Some points, each followed by its number:
-11   3 -31  42  10  -5  37  -8  13  -6  -8   5  11  -4 -33 -24  15 -40 -11  33 -10 -42  18 -10 -33   8 -44  60 -39  31 -27  -3 0
  8  -4 -25   8  25  -4  -3 -33 -31  -3  21  10  54 -43 -21 -13  19  -9 -15  -4   4 -11 -22  13  -5  23 -17 -74 -37 -12  10  32 1
-22  29  13  37  51 -13  29  35  17 -11 -11  46  -2  -1 -52 -20  13 -30   6 -15  17 -12   5  -8  47  10 -32  -3  19   2 -41 -26 2
-21   6  22  54  47   0  17  32  50 -18 -18  32 -51  -2 -34  -2 -23 -25  22  12  12   1 -35  -6 -17  11 -17 -29   2   5 -40 -64 3
-35  35   4  -1 -12  83 -45  -1 -50 -16  63   2   3  21  30  57 -13  21 -30  -3  37  -6  24  81  -9  -3   7 -21  20 -24 -39  58 4
-23  52 -12 -19  -6 -37   9   6 -43 -31 -53  56  15  26  -8 -19 -47  16 -16  70  15 -20 -65 -31  42 -18  50 -18 -28 -48  26 -38 5
 14  -4  21  -3 -27 -19 -10  41 -32 -22  18  -3   7  -5 -10 -33   5  35  -3  47 -11  35 -71   1  -7 -15  22   5 -34 -35  35  -6 6
 -9  30   9  45 -31  50   5 -19  19 -29  -3 -34   6 -19  13  62 -34  41 -40 -12  45 -14  -3  15 -40 -15   2  32  -7 -14  17 -13 7
-15 -46 -17  33  16  -2   1 -55  31 -16  15 -42  59  -9 -36 -25  -9  -7  32  59  63 -26 -19  14   7   3 -30  -1  27   0 -39 -41 8
  6   5 -62   7  -2  -7  30  20  18  21   5  50 -28 -59  32 -21  24  25  38   1  19 -15  29  -8  48  -4  -5  -1 -46 -11  25   6 9
 -8 -31 -55  60   7   8   9  -7  37 -28 -37 -36   3 -38  21 -25 -35  28  26  12  55 -53   2  22 -34 -15  14 -19 -10  -7  -7 -57 10
-51  30  -2  42  14 -26  -4  41 -19  22  -9 -15   6  14 -39 -30  20 -17 -55  57  30  28  -4  23 -44  46 -21  62   6 -12  -5 -11 11
  1 -33  29  11   4  -6   9  22  -3  13  18  -2 -21 -55  -9 -49  22  21 -59 -56 -18 -25   4  -2   0  13 -29 -14 -22   4   6  18 12
 68  30  42 -32  51 -13  16  10 -19  33  10   4  29  25 -13  37  62  -8  25 -21 -57  27   7  16 -46  13 -21 -10  -9  13  16  30 13
-58 -31   1  18 -12  47   7  -5  31  -7   7   9 -87  41 -25  33  -3 -78   7  20 -39  45  30   7  46  37 -41  23  10  54 -37  67 14
-20  27  -4  13 -52  92 -34  74  25 -38  47  34 -34 -42 104   3 -67  78  11  11  82 -66  18  53  11 -43  25 -38 -22 -18 -12  20 15
-17  53  16  36  49  -6  -1  46   5   7  -6 -20 -26 -13  -8  -9 -13  -6 -36  13  26 -21  -6   8 -22  11 -21 -23 -17   7 -15 -37 16
 30 -40 -54 -30   7   5  -2 -17  11  19   4  -1 -18 -57  32  -8  55   6  -9  -4 -37 -46 -27  19  15  17  -6 -82 -46   3   4  49 17
 -1   9 -14 -22  28 -35 -12  10  -5  35 -12 -14 -30  55 -21  18 -20  -1  39 -39 -23  36  29 -49   8  -8  18 -52  60 -62  40 -15 18
 -5  27 -30 -39 -22 -31 -21 -30 -65 -49 -31  37   0  38 -17 -27 -46  41  22 -21 -10  -8 -38  -9   7 -12  76 -38  -5 -61  14 -42 19
 -9 -26  83   3 -17  37 -35  34  46 -17  32  23   9 -17  51  18 -62  33 -17   5  32  33  38   3 -32  -7   3  44  25  -1   9 -21 20
-17   6  -3  21  16 -30  18 -14 -15 -25 -30 -45  49  13 -24 -45  -3  14 -51  10  19 -10 -25 -55 -11  -3  32 -27 -13 -57  14 -74 21
 -5  31  35 -13  -2  38 -19  18  44 -23  54  15  -9 -20  45  13 -18  46  -1  11  29  26  -2  13 -20  -5  20  53 -23   4  30   5 22
-39   5 -36 -23 -30  67 -16  11  -1 -37  43 -36  13  38  10  39  -6  32  49   2   4  40  -4   6 -11   3  26  20  32 -14  -9  50 23
-37  18 -32  41  19 -15  34 -25  -8  -8 -18  60  81  -1 -45 -15   7 -44  49  19   1 -51  11   4  11   0 -22  14  16  18 -19 -30 24
-25  52  27   1 -28  48 -43  -3 -20   2  38  -6  17  21  18  47 -30 -16 -44  12  10  30  10  59  35  16   5   3  29   4  -6  58 25
 37 -23 -40   6 -13  20 -13  -1 -34 -12  65  19  -2 -90  21  -4  32  55  31 -32 -14 -35 -47  17  -5 -18 -14 -13 -55  -1  24   8 26
 -6 -15  78  -7 -13  23 -28   0 -46  -4  40 -44 -40 -50   5   4  15  75  57  17   5  -5 -42  14  26  -3  25  47 -59  17  43  35 27
  63  -21   -2 -106 -127  -23  -69   52   70  -36   16  -36   11  -11   86   12 -101   80    0    1    2  -34  -25  -74  -21 -127   96   27   11  -23   53  -49 28
-34 -60  50   6  10  42 -18  38 -11  -5   6   7  19  42 -20  12   3 -31 -23   5   2  50  38   8   7  16 -21  28  37   2 -31  38 29
 31 -13  -8  -5  24  -6   7 -10  15  35   6  -7 -10 -33  30  -9  50 -15  11 -17 -41   5 -12  15 -11  19 -19 -24 -15  29  -3  10 30
-35   1 -14  12  -1  37 -42  -9 -12  12  18 -83 -33  31  -8  58 -11 -37  32 -32   4  45  37  54 -25  26 -26  -4  48  33 -40  44 31
-29 -16  38  35  60 -11  31  11 -14   2  -2  25  22 -10 -36 -20  11 -18   2  27  -8 -33  11   2 -78  -7 -19 -23  30  11 -23 -32 32
 72  -9 -19 -16   5 -42 -35  20 -10 105 -25  47 -13  38  40  63   2   1 -38   2 -68  44  55  -9 -53  41 -35   0  59 -11  58  -5 33
-61 -36  29  29  -6  48  -6 -15  42   2  -9   6   2  30 -26  67  -5 -63  16  12 -26  41  28  16 -36  42 -28 -26  46  -1 -45  59 34
-14 -52 -10  32  41 -38  11  27 -31  30 -12 -35 -57  -7  -3  -5  33  -3  -8  -3 -33 -35  -3  19  17  14 -25  16  17  -3   6 -31 35
  9  53 -37  -6  24   8  -8 -17 -29   6  14 -48   2 -57  -6 -13  32  25  21  37  27 -25  -8  22  15  14 -16  23  -2 -18  40  30 36
 13 -16 -25  -2  15   1  41 -53  17  -4   0  21  14 -44  -2 -10  14  -1 -31 -65 -20 -30  13  -5  20  11   2   5 -52   9 -36   8 37
Which two points above are nearest to each new point by angle? Their numbers follow each, nearest first.
-12 -18 -19  -7   5 -24  -1  10  -9  15 -57 -48  29  34 -16  32 -14   4  33 -10  17  -3  36 -47  26  25  33 -42  23 -35  -7 -30 18 21
 55   9  56 -42   2 -12  72  11  30  20  19  32   5 -36  32 -28  64 -20 -28  20 -61 -25 -32  -4  18  -3 -18  10 -46  58 -17  44 30 13
 14 -22  -6 -16  -3   9 -12  12  29  28   2  21 -26 -31  12  -1   2  -9 -46  22 -25  25   6  20  14  24  -9 -47   9  16 -24  17 17 30
  1 -39  30   4   7   8 -24 -36 -45   1  24  18  14 -42   0 -23  31  29  20  32 -19 -23 -21  14 -12  22  -9  57 -22  -8   4  28 27 26
-20 -44  31 -27 -29  41 -16 -55  98 -44  29  19 -49 -21  53   3 -52  68 -20   5  50  41 -32 -33  43  -8  39 -13  -3  -6  -4  11 22 20
 11 -11 -11  14 -47 -13  -6  29 -20 -41 -51 -11 -26  33  -7  -6 -47  24 -14 -19  -9 -16 -58  11 -10 -16  40  20 -25 -44   8 -31 19 5
 30   9  -9 -56 -43 -66 -48  24 -15  13 -80  16 -44  51 -12   9 -36   0 -39  -9  18  34  39 -33  50 -13  71  19  63 -45  52 -47 18 19
 18  53  -3   9 -12  -3  64  -3  58 -10 -20  30  -1 -30  20 -15  20  -2  50  27 -57  -9  12 -30  12   1 -20 -41 -67  48 -18   9 9 30
 15 -19 -26 -23 -64 -22 -43 -18  -9 -22 -47 -56  11  24  21   4 -38  28 -19 -22  39  19  15 -12  -8 -22  37   6  28 -37  34 -10 28 19
 36  71   5  -7  18  -8  77 -14  46 -15  -5 -27 -62 -60  42 -25  -4  24  14  19 -35 -31   2 -36  -9 -21  -2   7 -67  45 -17 -17 9 37
 -9  -1 -46  -6 -20   9  -4   9  28 -15   6  37 -18  14 -28  24   2  -2   7 -80  17  38 -18 -11 -60   7   9  -6   4  20   2  25 23 31
 15  48 -23   0  -8 -16  62 -27  26   1 -15  -4  49 -20  -3 -35  31  10  42 -10 -16   3  16 -24 -30   1   6   5 -13  14  -6  -2 24 0
 39  32 -15 -37 -14 -21  43  12   5  32 -34 -38  31   2   2 -54  51  -6 -22  39 -21   9   0 -32 -24   2 -11  15 -28  45 -52  26 0 30
  2 -19 -11  33  14  62   9 -26 -55 -45   6 -16  70  13  14  11 -35  41 -71 -53  94 -70  23  80 -11 -29   4  -7  14 -12 -39  -2 4 7
  4 -38   9  -1   7 -16  25 -41   7  28  13  10 -40 -21  12 -45  16  -1  48   7  -3  18  -3 -12  -4  13 -18   3  -8  10 -24  -7 30 9
 26  26  13  16  30  -3  35  -7  20   7  -7   4 -15 -44  33   8   6  13  39  -8 -29  21   0 -40  19 -26  -4  46 -29  45  27 -26 9 30
  4  -1 -11   5   4 -17   8  45  -3  22  -9  53  28  23  -8  13 -15 -33 -17   6 -34  20  24 -27   7  -1  -2   6   0 -17  31 -11 33 18
